Each row is where one point has got to under a steady rotation. How many steps took it there?
The counts run from 0 to 418.
[123 106 131 128 162 125 143 144 130 116 168 136 157  73 138  78 149 154
 109  96 126 119 108 130 131  69 124  82 106 133 103 123 130 124 135 147
 100 101 137 118 161 151 135 103 124 112 152 123 172 157 150 167 139 142
 134 151 152 130 160 134  97 159 136  96  83 193 159  92  94 117  80 172
 116 151  85]	411
[ 89 104  86 123 157 134 128 126 134 136 165 124 140  75 133  84 136 131
 114 101 145  77 132 117 119  97 150  65 119 124 101 132 128 122 150 149
 128 117 131 127 156 162 128 119 146 117 137 153 112 119 109 150 123 159
 116 117 174 140 190 140 116 177 129 112 101 221 172 104 103  94  92 166
 133 141 123]	133
[102 112 117 146 148 124 148 146 131 118 143 133 157  86 129  86 136 149
 137 110 153  91 102 128 122  87 131  80 128 120 110 146 142 119 129 143
 119 128 129 118 150 154 142  98 159 113 128 174 121 112  96 166 131 153
 115 139 200 137 176 137 132 162 115 105 104 202 176 104  84  94  91 166
 126 126 108]	345
[115 123 109 137 151 124 125 118 140 117 166 129 132  60 141  93 157 165
  91  84 115 117 117 130 118  70 126  70 113 137 106 131 132 133 122 146
 109 101 122 113 158 154 134 110 118 101 147 131 152 144 155 153 146 152
 123 115 125 139 180 160  98 142 144  85 116 190 164  97  99 136  84 166
 116 142  77]	26
[112 149 129 129 129 121 134 144 121 136 175 116 144  75 118  87 158 165
  96  96 122 106 104 141  94  90 124 105 116 127  79 155 105  97 127 128
 118  83 122 116 170 146 114 103 158 118 157 115 125 131 125 172 136 156
 100 140 142 162 181 134 106 150 118  91 121 210 160 104  85 105 103 167
 122 159 106]	125
[118 133 130 135 128 126 133 129 128 106 170 150 138  70 135  76 125 174
 113  76 116  91  93 119 115  67 125 111 113 125 115 147 128 114 102 132
 107 118 130  99 161 148 140  80 140 119 150 136 152 145 144 166 164 145
 144 136 156 126 161 136  88 123 133  88 127 170 160  91  92 125  79 160
 122 163  86]	182
[100 138 117 133 149 112 148 147 154  90 161 144 144  77 148  82 138 144
 136  83 135  59 100 115 132  60 119  65 135 114 104 161 152 126 123 156
 111 136 129 114 146 147 134 100 133 118 144 166 147 124 142 164 150 137
 113 140 177 134 155 145 125 146 118 115 116 182 157 126  77 117  71 157
 116 119 109]	347
[108 133 110 119 157 121 154 139 144  94 166 154 146  77 126  86 135 153
 138  83 123  98  89 123 133  63 107  78 125 127 118 146 135 138 119 140
 113 129 137 107 145 142 143  91 130 109 168 142 142 138 143 145 162 140
 142 149 169 133 161 131  99 169 117 123 110 200 155 124 105 110  72 164
 128 146 101]	121
[ 88 126  95 141 125 121 126 129 123 123 165 140 132  65 122  88 106 139
 120  72 139  64  88  97 111  92 140 106 130 111 102 161 136 101 116 137
 120 123 110  99 139 150 139  97 154 126 158 160 114 107 108 164 140 143
 112 126 163 154 173 125 110 139 110  98 144 189 164 123  78  98  98 150
 133 149 122]	363
[103 117 109 167 141  96 155 147 130 122 171 135 122  78 165  95 151 160
 125  90 152  87  79 107 115  90 121  97 116 116  88 146 142 134 137 148
  99 104 117 133 133 132 131  90 118 122 124 146 133 132 129 203 139 134
 105 123 123 131 168 120 103 150 116  79 112 175 162 100  73  89 103 146
 117 160 107]	398
[ 92  97  91 143 158 128 141 136 142 108 166 143 152  82 152  98 113 140
 131  92 142  81 108 121 141  76 124  70 121 119 111 147 144 140 137 143
  97 131 117 123 128 142 146  88 122 114 134 161 129 124 126 153 145 156
 150 118 166 119 172 120 117 156 127 109 106 189 184  93  99 115  68 166
 123 151  95]	217
[108 109 101 152 157 121 132 123 136 108 168 135 136  87 174  89 134 148
 117  93 149  65 101 118 122  73 137  72 117 117 107 136 154 137 136 153
 105 133 115 136 128 153 150  99 106 115 123 157 129 125 136 176 137 144
 134 108 155 120 170 134 112 152 148  91 105 186 175  94  89 112  72 147
 123 135 100]	173
[ 99 122 103 145 150 134 126 113 121 125 185 143 137  89 162  90 107 141
 138  93 129  72 109 120 108  77 146 102 105 129 115 143 136 116 131 127
  91 124 110 133 140 150 129  98 117 109 141 138 117 136 131 156 150 160
 157 104 165 132 175 119  96 156 145 109 112 188 187  81  92  91  64 145
 134 152 110]	401
[111 121 142 130 139 134 125 135 127 136 166 127 139  72 130  67 161 159
  87  87 117  96 123 114 117  92 143  98 101 134  99 124 115  99 131 142
 122  94 144 113 170 159 113 105 162 111 148 131 150 147 148 181 138 145
 108 137 150 143 176 153 116 142 130  80  99 184 154  85  91 106 101 163
 113 158 101]	98
[100 108 107 128 122 116 133 155 130 118 165 144 146  73 106  78 125 157
 107  79 142 101  75 108 123  97 105  95 128 108 104 147 135 117 120 144
 114 116 130  96 144 144 140  79 150 127 160 151 143 120 106 164 143 129
 104 147 162 144 171 115 112 143 110  95 127 206 164 126  83 103  98 168
 128 150 104]	223
[117 122 130 122 144 126 128 135 138 126 171 128 133  63 136  65 158 155
  87  85 119  85 129 109 126  75 136  82 111 126  95 134 116 107 131 154
 121 101 139 105 165 152 123 115 147 123 151 124 163 147 156 167 141 138
 109 140 135 143 160 156 116 142 132  92  98 183 152  97  97 129  92 158
 111 151 101]	97
[123 136 132 141 162 122 140 122 124 127 177 126 131  85 162  86 154 154
 121 101 124  89 120 134 109  69 142 100 100 143 108 125 129 113 133 131
 102 107 127 140 164 150 118 113 113 107 141 112 151 155 159 177 149 159
 134 117 152 136 165 145  89 163 145  96  91 188 161  82  93 103  82 145
 120 144  98]	271
[113 148 126 152 115 114 138 132 123 120 180 144 121  81 153  83 135 173
 108  82 131  78  77 123  98  87 121 127 114 127 101 166 132 105 103 136
 108 109 117 119 144 145 134  75 140 122 144 128 128 139 138 193 154 137
 129 130 132 141 159 122  91 137 124  77 129 174 154 100  72 103  86 142
 124 170 104]	41
[115 129 124 136 137 105 146 155 141 104 174 145 138  70 140  75 141 162
  99  76 131  90  73 111 125  72 106  93 115 124 101 149 140 125 116 149
 102 109 130 116 138 133 132  85 127 120 161 135 155 152 164 175 158 126
 122 150 127 138 149 132 103 141 112  93 115 179 153 118  79 120  87 156
 108 158  94]	225
[120 133 127 153 137 105 129 152 131 107 173 127 143  85 146  89 138 165
 126  96 135 104  67 121  98  77 113  97 127 115 105 148 160 113 131 143
  89 106 117 125 142 142 122  93 117 121 147 132 150 134 132 180 148 131
  96 129 141 140 163 127  91 133 132  81 115 184 161 116  63  98  90 151
 124 138  83]	84
[112 120 119 125 166 124 152 140 137 117 186 128 161  98 149  86 152 135
 137 106 142  76 120 132 132  61 116  81 109 127 106 143 129 116 153 155
 106 113 141 128 161 146 119 107 121 129 137 126 153 134 137 167 144 144
 138 144 164 136 161 121 119 178 126 124  81 207 171  93  96 113  76 160
 118 153 117]	18
[114 153 118 131 120 118 132 115 124 115 188 130 129  78 140  94 151 163
 105  88 114  78 117 134 114  71 119 106 120 128 101 157 106 116 108 142
 131 115 128  97 170 149 149 103 121 133 146 132 124 122 142 171 150 158
 149 121 149 132 177 127  85 162 136  87 130 202 155  94 115 136  76 153
 120 165 105]	209
[ 95 156 117 130 126 112 158 138 124 114 164 132 145  86 124  95 162 148
 141  96 132  75 113 120 128  90 115  95 129 116  86 166 104 119 140 136
 125 108 138 100 172 145 117  92 152 127 139 150 110 117 106 174 151 156
 107 130 177 138 180 123 119 171 112 104 133 203 161 108  98  95  95 161
 120 152 124]	248
[106 106 105 139 171 122 131 140 122 135 176 110 143  85 160  96 140 134
 137 104 137  78 105 109 113  78 139  84 107 115  99 135 135 116 167 149
  86  92 127 131 145 142 109 114 101 129 141 117 149 143 136 170 137 137
 117 105 141 137 174 122  98 164 140  96  89 200 164  89  94  94  91 154
 124 153 113]	45
[115 145 133 160 137 110 130 144 124 120 182 129 142  86 162  92 136 169
 124  91 128  89  84 134  96  70 120 106 109 124 101 165 154 110 122 134
  87 112 109 131 148 141 125 102 123 109 144 127 138 146 149 182 149 151
 127 119 133 138 157 134 104 126 141  87 116 179 169 106  62 112  75 155
 119 145  91]	85
[ 93 146  99 121 131 121 126 139 119 113 176 123 130  70 128  88 141 145
 144  88 122  67 106 104 108  93 139  91 114 109  88 160 115  97 148 130
 108  93 137 111 163 140  89 100 144 127 166 128 122 135 135 145 156 138
  88 110 161 148 181 134 118 146 114 102 120 194 154 116  93  85  98 156
 129 161 133]	291
[ 96 105  99 137 160 126 153 138 127 128 161 123 142  55 133 103 130 127
 145  86 133  80 120 107 138  70 146  80 124 118  85 165 105 120 153 153
 110 104 130 104 150 145 119 125 143 133 151 144 139 133 116 159 133 150
 118 137 151 147 174 133  97 184 115 107 109 195 154 118  93 100 101 156
 126 145 128]	404
[103 134 117 170 146 101 143 132 129 121 158 143 115  80 173  97 131 164
 139  89 146  88  93 109 115  77 138  96 111 135 106 154 143 135 132 136
  90 107 116 136 139 141 131  94 121  94 128 146 130 144 142 188 152 148
 132 116 144 131 170 130  91 156 127  80 108 169 160  95  75  91  91 143
 121 156 100]	399
[ 99 146  99 140 121 113 116 119 131 113 159 133 112  68 133  90 139 167
 114  82 128  79  89 109  97  95 132  86 125 109 109 149 141 119 108 136
 121 118 113 107 155 158 130  97 153 108 153 156 115 109 130 165 148 140
  90 104 154 147 188 152 102 133 121  74 142 188 161 121  86  97  89 151
 140 136  94]	66
[117 119 118 133 142 109 150 148 122 123 167 131 143  68 106  99 152 163
 124 100 135 120  75 130 115  92 113 103 124 110  95 140 116 125 139 138
 119  92 138 100 157 149 138  95 137 134 160 123 141 129 107 175 141 137
  99 142 158 140 184 112  81 158 109  79 116 215 155 108  94  88 109 160
 120 158 101]	82
[100 152 117 130 145 113 129 128 120 116 158 121 141  85 124  94 150 156
 158 102 124  93 104 126  93  84 139  87 128 122 100 154 132 106 132 121
 109 114 132 112 174 158 108 110 146 109 161 142 122 124 120 153 146 151
  90 117 184 148 184 146 106 156 126 100 118 203 158 118  84  78  92 156
 139 123 107]	21
[108 105 115 148 139 138 131 130 126 127 188 130 152  73 152  92 114 148
  97  78 141  81 106 124 126  69 126 109 111 122 102 158 120 113 130 144
 105 106 110 112 138 145 151  99 120 135 135 131 145 140 130 172 136 158
 161 129 136 134 160 112 103 144 138  96 113 194 175  76  84 137  86 167
 109 170 101]	113
[114 120  99 135 147 114 124 143 132 118 155 108 145  65 121 100 148 162
 121  84 128 109  93 122 107  80 125  64 131 101  95 140 137 122 136 141
 110 101 119 103 157 148 124 120 129 125 167 134 140 119 115 157 129 137
  77 125 154 155 189 146  99 147 131  84 122 210 149 126  79  99 105 162
 128 127  92]	379
[100 129 119 130 159 120 153 142 132 127 154 135 133  87 125  79 169 146
 135 107 145  76 117 117 125  89 134  84 122 120 106 139 116 125 144 150
 135 122 146 113 168 159 125 107 149 119 129 156 129 118 112 185 140 144
 106 139 182 139 169 132 120 188 112 108 102 209 159 103 104  82  96 152
 125 137 128]	204
[ 92 129  89 142 153 115 139 131 144 108 172 145 116  64 160  94 109 130
 137  74 128  56 104 101 124  59 133  80 128 120 103 171 141 123 119 146
 101 129 112 118 135 146 124 111 127 117 155 144 129 133 149 156 154 138
 138 117 138 143 162 138  89 154 126 106 120 176 159 125  81 117  75 139
 127 143 112]	7
